In the rows, 128 means zero.
Rotation paths and how fast each direction turns (deg/step):
Each turn is a multiple of 5 degrees from 10 to 175, or 0.
Each row of a path follows its step; steps can be skipped.
path 1
step 2: [125 131 129 138 133 138 124 128 127 132 130 127 132 128 133 129 136 125
 124 125 134 131 127 126 121 135 129 131 121 132 130 123 127 120 128 129
 124 123 118 135 124 128 125 119 132 126 133 129 131 131 133 126 125 120
 122 126 136 123 125 126 127]
step 3: [123 128 137 132 132 128 131 136 123 130 126 129 127 139 126 124 132 132
 125 124 131 125 134 131 121 130 123 133 128 126 132 127 126 125 128 131
 129 129 129 127 131 132 123 137 139 122 131 124 138 124 131 127 132 128
 134 126 129 135 132 121 124]
step 4: [129 125 125 133 136 127 123 127 131 130 135 129 127 126 129 135 137 134
 127 125 126 126 127 129 130 131 130 125 119 134 132 128 130 122 120 124
 129 122 131 133 133 126 125 126 128 128 121 117 136 121 129 123 122 124
 133 128 121 130 122 123 129]
step 5: [125 133 126 134 131 133 126 130 128 128 125 123 121 132 135 139 137 125
 131 126 127 132 124 127 123 127 131 133 121 127 125 121 125 117 131 124
 129 123 122 128 126 132 129 132 140 126 125 135 131 135 134 130 132 130
 126 128 132 128 124 124 127]
step 6: [131 121 137 133 132 129 126 136 126 128 128 128 134 139 135 126 134 133
 121 133 130 126 133 127 127 128 128 129 128 130 135 128 123 124 126 129
 127 124 126 122 133 127 119 131 132 129 127 128 133 124 137 124 130 118
 118 125 128 134 129 129 127]
step 8: [129 133 127 127 129 123 122 129 130 131 128 129 127 136 126 143 134 129
 129 128 125 134 127 128 130 127 127 134 126 132 137 128 131 117 121 132
 128 124 126 123 131 124 129 134 139 126 131 128 127 137 132 122 130 128
 130 124 127 134 125 122 130]
step 10: [137 125 133 134 130 132 127 127 131 126 123 132 127 134 130 130 131 122
 131 128 132 134 128 124 126 132 130 130 128 130 143 128 127 124 138 128
 129 129 124 136 132 126 121 119 135 123 132 126 133 131 133 124 130 125
 127 133 131 129 127 123 128]
step 11: [121 135 136 128 127 126 126 132 128 134 134 132 126 142 128 136 131 129
 125 118 131 125 126 128 128 130 123 127 128 138 135 128 126 125 124 131
 124 129 129 122 130 127 123 134 132 126 135 125 130 128 128 127 120 126
 134 121 135 127 128 124 130]
step 12: [136 126 128 129 126 127 127 128 121 128 128 132 124 134 129 130 127 134
 129 123 130 134 128 121 126 123 132 127 121 123 132 125 130 117 120 125
 130 119 130 132 135 130 124 130 133 131 121 121 128 126 132 124 124 131
 138 135 127 127 127 124 126]
Directions:
[128 128 130 125 130 126 129 127 127 128 127 129 128 128 126 129 130 129
 130 127 131 129 128 131 128 131 128 127 128 128 129 129 126 131 127 128
 128 128 130 130 130 127 130 130 129 128 129 127 129 127 127 128 127 128
 128 127 129 127 131 125 128] -> 95
path 2
step 0: [127 134 131 130 135 130 133 131 127 130 134 123 130 116 135 122 130 123
 127 128 125 130 128 124 124 120 135 128 129 126 121 135 140 128 132 125
 127 122 129 121 120 137 134 136 120 135 120 140 126 128 124 129 121 127
 133 139 119 127 133 130 117]
step 1: [121 129 129 126 128 144 134 129 128 132 139 117 133 128 127 121 122 129
 120 123 118 137 129 125 122 132 129 129 133 141 127 130 131 126 125 116
 128 128 128 123 121 127 131 133 122 126 125 139 126 137 125 132 124 133
 127 134 127 123 127 122 135]
step 4: [119 132 126 135 132 144 133 131 121 128 136 138 128 133 127 130 117 133
 127 125 123 122 128 134 129 134 120 124 133 123 123 131 130 129 134 120
 137 134 131 121 129 128 132 126 122 133 125 126 128 136 120 126 128 139
 131 121 129 137 120 135 125]
step 6: [135 131 134 131 136 130 137 137 116 134 137 132 133 123 125 125 128 131
 120 124 133 126 126 117 132 124 129 120 126 130 125 136 134 128 133 125
 137 122 118 122 121 137 132 124 131 131 127 130 129 132 120 129 120 126
 135 123 125 130 130 136 119]
step 7: [121 120 128 127 130 129 130 133 122 141 136 120 132 125 126 125 124 128
 117 128 118 125 122 126 126 130 130 132 120 127 120 133 134 121 123 116
 128 120 124 125 125 130 131 123 123 125 117 127 131 137 118 122 120 131
 129 123 136 123 128 128 132]
step 8: [132 133 133 129 135 141 127 126 131 145 140 118 125 127 129 123 136 118
 132 129 121 138 129 129 126 127 138 125 129 125 124 131 134 134 122 127
 129 126 126 121 127 134 126 123 132 131 123 124 128 126 121 118 120 128
 133 123 127 123 130 131 127]
step 9: [122 133 129 135 131 128 136 134 123 128 138 118 119 124 131 127 131 115
 125 127 126 127 132 120 134 131 137 124 134 127 126 131 136 125 122 130
 134 129 136 130 129 130 127 130 130 128 120 137 134 137 121 132 125 140
 134 128 122 116 129 127 130]
step 10: [119 138 132 127 128 137 132 124 131 131 140 130 129 123 138 129 129 120
 129 125 120 131 131 134 129 129 126 123 132 125 130 132 131 120 126 115
 125 134 134 121 134 127 136 130 114 128 126 126 128 130 120 132 124 139
 138 131 129 124 120 130 123]
step 12: [127 129 128 131 131 133 137 137 120 133 134 135 130 131 130 134 128 130
 122 124 121 133 138 113 137 126 124 124 135 136 125 135 127 128 132 126
 137 129 128 119 128 130 138 136 127 119 133 131 117 132 122 130 125 131
 139 129 128 132 125 126 127]
Directions:
[128 130 126 129 130 127 129 129 126 127 128 129 125 127 129 127 127 128
 126 129 129 129 126 130 131 126 128 130 127 131 127 128 127 128 127 127
 124 128 128 127 128 127 130 129 129 127 130 129 130 131 128 129 127 130
 127 127 128 129 128 128 126] -> 120
path 3
step 0: [133 125 125 124 126 121 129 126 131 132 133 123 131 125 126 131 128 126
 137 123 133 128 130 124 121 130 125 136 123 121 139 132 128 121 119 131
 123 130 123 129 126 123 135 128 120 117 123 127 133 125 134 129 145 127
 131 116 121 123 134 130 133]
step 1: [119 132 122 131 144 133 123 133 122 126 124 128 121 137 117 136 131 131
 118 134 133 124 124 121 126 128 135 121 131 125 126 127 123 135 132 122
 131 121 125 128 131 130 123 126 125 124 134 140 131 130 123 124 132 124
 124 121 130 132 131 133 126]
step 2: [127 130 131 128 124 123 124 130 137 140 118 133 128 124 138 137 126 124
 127 125 133 132 130 127 132 139 125 130 130 125 127 125 132 130 123 126
 126 122 134 129 135 127 121 120 137 128 127 124 129 126 128 126 130 128
 134 147 117 119 133 128 132]
step 4: [133 131 124 129 129 126 125 123 127 125 133 127 131 132 137 141 134 126
 129 131 119 125 128 134 127 127 130 122 132 134 121 124 141 129 136 127
 137 132 117 133 117 133 130 130 131 134 120 126 135 127 125 117 125 127
 132 127 128 115 131 127 126]
step 6: [129 133 124 119 129 141 139 123 126 137 133 141 128 131 128 121 128 126
 130 125 128 125 123 122 117 119 130 135 130 125 125 123 134 129 119 136
 121 130 124 128 129 127 129 133 133 127 130 124 129 124 127 123 131 133
 122 119 130 126 134 125 139]
step 8: [132 135 123 126 124 121 130 135 126 132 129 130 125 129 125 137 130 122
 120 132 128 134 114 124 126 121 128 133 132 123 129 123 114 116 128 126
 129 123 139 130 128 129 134 113 126 124 124 122 128 127 131 124 137 123
 123 131 123 124 126 127 127]
step 9: [124 123 126 133 140 130 123 130 144 128 133 128 122 133 133 123 122 130
 130 124 129 128 124 129 133 136 128 130 125 121 125 123 132 133 125 128
 143 121 125 119 129 123 120 131 122 128 125 136 129 129 131 132 133 134
 117 132 130 129 135 131 130]
step 10: [128 130 127 128 121 123 133 132 121 131 124 134 118 123 131 136 121 137
 131 125 126 129 128 123 131 137 124 125 131 135 132 130 136 131 128 135
 123 131 124 133 118 137 130 127 136 125 132 134 139 140 127 128 130 118
 127 132 124 125 128 128 117]
step 12: [120 128 130 118 126 138 126 125 140 122 128 129 128 132 129 136 125 123
 131 119 121 117 129 137 123 130 121 126 137 123 129 129 130 124 127 132
 128 130 124 129 130 132 132 130 135 123 128 113 125 138 130 119 121 126
 129 124 135 129 127 125 131]
Directions:
[129 128 126 128 130 130 126 128 128 126 128 128 129 131 127 127 128 126
 129 130 129 127 130 127 126 126 125 131 127 128 126 126 130 130 129 129
 129 127 127 127 127 127 129 129 129 128 129 128 127 128 127 126 130 126
 126 130 130 129 128 127 127] -> 135
[128 128 129 128 130 129 131 128 128 126 129 128 126 128 129 128 128 128
 131 128 128 127 126 129 129 128 128 128 128 130 128 130 132 130 125 126
 127 130 128 125 128 128 130 126 128 126 128 128 128 128 131 129 129 127
 129 127 129 130 130 128 130] -> 115
path 4
step 0: [116 135 132 123 133 125 123 121 132 137 130 129 132 122 124 123 129 124
 135 139 132 122 136 115 121 135 134 132 124 133 132 127 125 127 125 134
 124 127 127 124 128 132 134 125 126 132 128 129 130 129 129 128 114 129
 127 133 125 123 132 137 121]
step 2: [121 141 123 128 130 130 122 131 128 128 137 124 118 124 124 130 126 123
 126 133 132 133 136 125 130 130 135 123 123 128 122 130 125 127 130 124
 127 134 120 128 123 128 132 120 118 135 124 139 131 133 133 122 134 130
 127 129 127 118 136 134 134]
step 4: [123 125 126 126 132 123 127 128 130 133 138 122 126 134 129 124 126 125
 132 126 133 125 137 116 130 134 137 136 127 125 121 131 119 146 133 125
 126 139 126 121 126 125 129 129 126 131 131 127 132 117 126 126 123 128
 133 126 134 121 128 124 133]
step 5: [129 133 125 137 135 123 128 133 127 124 136 130 124 137 126 133 127 117
 136 134 133 129 135 126 123 123 136 130 128 129 130 131 128 123 126 133
 131 125 131 109 131 126 129 129 119 120 133 131 130 128 122 122 136 130
 133 130 124 131 134 136 129]
step 6: [129 126 129 130 127 134 125 130 131 138 135 123 135 131 121 129 125 134
 124 130 127 133 134 127 135 128 137 124 126 132 127 119 129 130 126 137
 129 137 129 120 132 131 130 128 122 137 128 132 129 121 138 120 142 127
 139 131 130 121 120 127 134]
step 7: [130 125 126 121 128 128 134 135 134 129 136 119 130 133 126 133 123 109
 137 126 134 126 131 120 125 131 119 128 127 124 124 134 120 126 131 129
 127 135 124 125 139 131 129 129 134 128 127 131 129 130 137 119 131 128
 134 130 126 133 125 133 127]
step 8: [128 119 123 129 134 126 129 137 130 136 134 126 128 133 124 126 126 124
 128 129 112 129 131 124 127 126 131 135 125 130 133 125 119 133 129 126
 129 133 133 124 120 124 126 135 120 126 133 129 129 119 131 124 134 113
 125 138 122 133 132 126 130]
step 9: [129 135 126 127 124 126 134 129 135 124 136 126 134 130 128 125 129 126
 126 131 131 125 123 121 128 122 135 131 136 127 124 116 123 125 136 131
 140 131 125 114 135 133 133 123 126 131 132 130 124 118 136 120 126 123
 121 126 121 130 127 137 125]
step 12: [124 123 130 129 134 124 127 128 128 125 124 135 140 120 125 128 134 122
 126 127 125 124 128 117 122 136 134 135 121 125 128 130 130 128 126 139
 135 125 135 127 136 130 129 130 132 127 130 128 126 125 133 123 126 110
 127 136 123 132 130 128 118]
Directions:
[128 126 127 130 128 128 128 125 129 127 126 130 129 129 129 130 128 124
 131 128 127 129 128 128 125 129 126 125 127 129 129 129 129 128 126 129
 129 125 128 128 128 128 131 127 128 128 128 128 130 127 129 130 129 128
 128 129 126 130 130 127 128] -> 155
path 5
step 0: [123 127 123 118 134 128 131 126 125 123 130 132 128 125 135 124 133 129
 130 128 132 122 141 134 118 127 133 126 128 131 126 135 124 120 133 124
 126 132 122 127 134 118 130 120 126 133 131 123 124 123 140 130 131 131
 137 119 128 125 121 130 130]
step 2: [130 128 138 129 126 126 133 128 129 133 125 129 126 121 126 127 129 146
 129 111 129 131 135 130 135 126 122 125 125 131 130 129 131 131 132 134
 124 134 121 129 127 130 129 129 124 125 123 138 118 118 123 124 123 123
 127 128 126 127 135 130 124]
step 5: [124 128 131 129 133 119 128 128 130 131 131 129 122 124 125 124 137 135
 127 139 131 134 132 131 122 128 128 142 125 134 126 123 130 132 136 128
 130 120 121 127 118 125 122 134 126 130 137 121 126 136 129 130 135 135
 123 136 126 131 135 131 127]
step 6: [125 125 124 135 137 122 122 130 135 136 123 136 130 128 129 133 120 129
 127 123 133 136 125 128 130 122 127 138 129 126 121 120 128 121 126 131
 131 118 119 129 119 126 135 127 131 134 128 122 123 133 129 129 127 136
 128 123 121 120 128 128 120]
step 7: [128 129 124 122 135 123 110 140 125 122 127 135 128 128 125 123 127 124
 138 123 132 133 124 129 137 122 124 127 126 121 123 123 129 127 133 122
 133 135 125 126 121 131 134 125 130 130 123 132 130 129 122 131 131 128
 124 120 126 127 123 133 130]
step 9: [130 133 127 114 129 125 132 120 122 133 129 134 122 131 129 131 125 123
 117 124 128 128 133 124 120 131 129 134 128 128 132 137 129 123 139 140
 129 127 122 132 132 133 124 130 123 135 119 127 136 127 125 131 135 131
 129 121 134 123 125 129 132]
step 10: [133 117 121 122 124 128 126 122 128 131 128 133 132 134 127 125 124 142
 135 119 129 125 129 133 119 129 127 127 124 133 129 135 126 125 130 131
 124 130 118 132 138 130 122 129 126 134 124 121 129 129 134 127 131 120
 115 120 125 127 130 131 126]
step 11: [135 126 129 123 127 133 126 137 133 143 128 133 140 126 126 123 125 132
 129 123 131 136 136 135 125 138 128 130 126 122 124 138 127 129 130 123
 128 132 130 126 133 133 126 125 136 120 121 128 119 127 135 118 129 127
 124 132 126 133 131 127 126]
step 12: [133 136 135 126 127 128 130 125 128 133 133 124 115 129 130 121 130 129
 133 122 128 129 134 131 123 129 120 125 127 115 124 133 130 133 132 124
 123 126 123 131 127 132 140 125 124 116 122 132 119 132 138 129 121 130
 132 135 129 126 127 122 126]
Directions:
[124 129 130 128 126 130 129 131 129 128 128 127 128 127 127 127 128 130
 131 129 129 127 128 128 128 128 128 130 126 131 127 130 126 129 127 129
 130 129 127 126 128 126 127 128 128 128 127 129 129 128 130 130 130 128
 128 126 126 129 130 127 127] -> 135
[128 129 129 132 128 126 125 128 128 128 126 128 129 124 126 126 129 128
 128 127 129 128 128 128 127 128 128 126 126 126 128 129 127 126 128 129
 127 128 128 128 127 127 128 127 128 127 128 128 128 128 129 132 126 129
 131 128 127 127 125 129 128] -> 60
[128 128 128 128 129 128 129 127 130 128 127 129 127 126 130 129 127 128
 127 129 127 128 128 127 129 129 127 129 127 128 125 129 130 127 128 127
 128 125 126 130 131 128 131 128 126 125 128 127 128 127 127 130 129 128
 129 125 128 127 129 126 131] -> 115
path 6
step 0: [135 129 124 125 129 126 125 119 125 131 133 112 131 126 135 131 122 128
 128 127 133 121 132 130 126 130 127 124 128 128 131 124 131 121 125 127
 126 130 135 124 129 134 135 119 128 118 128 132 132 138 123 129 126 130
 122 118 131 138 116 133 128]
step 2: [122 125 126 125 122 118 125 121 135 131 127 122 119 120 132 121 134 129
 128 137 129 129 131 123 123 129 126 117 133 122 132 133 129 119 133 122
 132 134 134 136 127 128 129 128 125 132 127 129 131 129 141 129 124 132
 130 121 130 134 136 131 123]
step 3: [124 121 128 130 123 122 133 119 124 135 123 123 137 128 131 131 136 121
 135 127 127 123 124 139 125 122 123 124 135 130 125 129 132 128 131 123
 134 134 134 132 122 123 130 122 120 129 132 123 138 127 129 128 120 131
 126 116 126 134 122 125 123]
step 4: [129 127 124 129 125 115 130 125 129 122 124 137 126 131 130 134 128 125
 124 124 127 123 126 131 137 135 118 126 133 132 129 128 126 125 122 117
 132 141 131 132 126 126 129 132 121 121 122 126 125 128 128 125 116 121
 129 122 120 126 121 128 124]
step 6: [129 128 123 124 128 122 129 128 115 124 128 123 119 132 127 136 128 127
 135 124 126 124 143 138 129 122 123 127 133 123 122 131 136 117 126 127
 128 123 133 129 126 126 131 119 123 127 126 126 129 125 124 127 130 131
 124 123 125 137 126 137 128]
step 7: [134 129 129 124 127 118 122 132 126 126 122 126 118 122 126 127 118 127
 125 139 127 129 138 126 125 126 123 122 138 128 124 131 124 120 128 122
 128 142 131 137 127 131 132 119 125 122 128 132 133 125 132 130 129 126
 136 120 131 128 129 129 129]
step 9: [131 122 127 137 132 119 130 121 128 123 126 131 126 125 131 127 130 123
 132 121 125 127 137 129 132 132 113 131 129 129 133 130 134 129 126 119
 133 131 134 133 116 127 124 121 126 127 124 117 124 124 134 124 127 134
 126 121 119 127 128 127 121]
step 10: [123 134 127 126 135 117 131 120 126 129 113 128 121 131 128 124 134 129
 131 131 127 131 125 127 124 131 121 124 127 122 131 132 126 126 127 119
 134 134 132 138 112 127 136 131 121 122 132 135 126 134 124 124 130 125
 128 128 125 123 126 130 125]
step 11: [128 137 119 127 133 118 131 120 124 131 126 123 131 133 128 130 127 124
 133 119 129 129 138 135 129 127 130 124 131 117 124 127 130 119 125 128
 134 130 123 123 125 131 131 133 118 126 128 128 143 124 120 122 128 127
 128 124 124 128 122 133 125]
Directions:
[130 127 129 127 130 127 129 128 128 129 129 126 130 126 126 130 129 125
 128 127 128 128 130 129 128 127 126 130 129 130 128 130 129 129 128 128
 130 127 129 126 129 127 126 128 128 127 125 128 127 126 125 131 128 130
 127 129 128 130 127 127 127] -> 130
[128 128 128 126 129 128 129 130 128 128 129 127 125 130 130 128 129 128
 126 126 128 128 130 127 126 128 128 127 127 125 131 129 128 129 129 128
 129 125 129 131 127 126 128 128 126 131 127 130 126 128 127 127 130 129
 127 128 129 126 128 128 127] -> 85
path 7
step 0: [116 130 125 125 131 120 127 129 124 124 126 141 127 140 135 136 127 127
 123 126 133 124 129 123 127 128 127 142 134 127 122 131 128 132 126 125
 111 128 127 121 137 125 124 124 119 121 121 126 132 133 129 139 130 129
 131 125 130 129 123 129 129]
step 2: [124 131 125 123 126 119 129 120 125 121 136 126 127 125 122 130 137 133
 136 124 135 131 125 125 129 130 129 127 133 130 138 127 138 132 121 125
 135 122 132 125 132 116 124 123 120 134 130 124 128 125 126 128 143 127
 130 138 133 119 138 130 119]
step 3: [117 120 131 125 136 133 116 115 133 134 132 130 126 133 136 121 129 134
 126 123 131 127 129 127 115 122 138 129 128 124 127 130 129 132 128 135
 129 130 126 133 136 126 117 127 141 126 124 127 119 128 122 135 126 131
 129 134 127 128 131 121 134]
step 4: [124 132 117 119 130 133 131 125 125 125 124 132 124 136 127 134 127 127
 130 124 119 127 120 129 143 128 126 132 133 116 122 118 132 129 134 130
 135 126 128 125 125 126 126 127 123 117 123 130 132 124 114 127 125 123
 128 133 118 127 131 121 134]
step 5: [123 119 127 128 126 126 122 126 129 128 119 123 127 124 123 143 119 123
 140 138 123 125 120 126 119 128 137 132 118 128 124 132 137 124 131 127
 124 137 126 127 130 126 126 128 131 137 129 129 128 123 123 117 129 123
 123 129 131 120 135 129 120]
step 7: [128 116 130 127 134 129 122 132 125 121 117 126 132 132 132 122 129 127
 135 128 134 122 123 127 141 129 123 131 122 116 120 123 131 128 123 133
 126 134 134 133 131 128 129 127 137 130 130 135 128 132 137 140 136 125
 121 124 129 135 131 118 129]
step 8: [126 125 120 128 130 134 142 132 113 124 121 131 129 131 120 126 130 129
 126 129 129 135 125 124 128 122 124 133 125 128 126 135 128 138 124 124
 111 119 120 124 132 131 127 129 127 130 125 134 123 126 117 124 137 131
 123 129 121 126 133 129 122]
step 9: [126 119 125 141 133 130 124 126 129 126 130 127 124 126 126 130 132 114
 125 122 135 124 131 125 127 133 136 137 123 137 120 132 132 130 120 134
 139 128 120 133 134 132 125 126 113 137 128 127 124 119 123 132 125 126
 132 126 129 136 127 125 123]
step 11: [122 125 131 113 128 125 134 120 122 131 125 129 128 127 132 130 126 124
 120 126 123 119 133 135 128 125 128 143 123 131 128 130 143 117 120 129
 120 124 121 126 127 125 116 125 134 130 128 124 126 134 130 135 130 125
 124 131 126 122 127 120 134]
Directions:
[130 127 130 127 128 128 129 126 130 127 127 130 128 128 124 130 124 126
 126 129 126 125 128 128 127 128 128 130 128 127 129 127 126 127 129 128
 130 128 128 127 130 128 129 127 130 126 127 129 129 128 129 127 128 128
 128 131 129 128 127 128 128] -> 55
[130 128 130 128 128 128 127 125 129 129 129 129 129 129 127 127 127 126
 127 127 127 131 130 128 129 128 129 129 128 127 129 128 128 126 125 128
 127 130 126 127 130 128 128 132 125 126 129 127 126 128 127 128 126 129
 127 127 126 129 129 126 130] -> 135
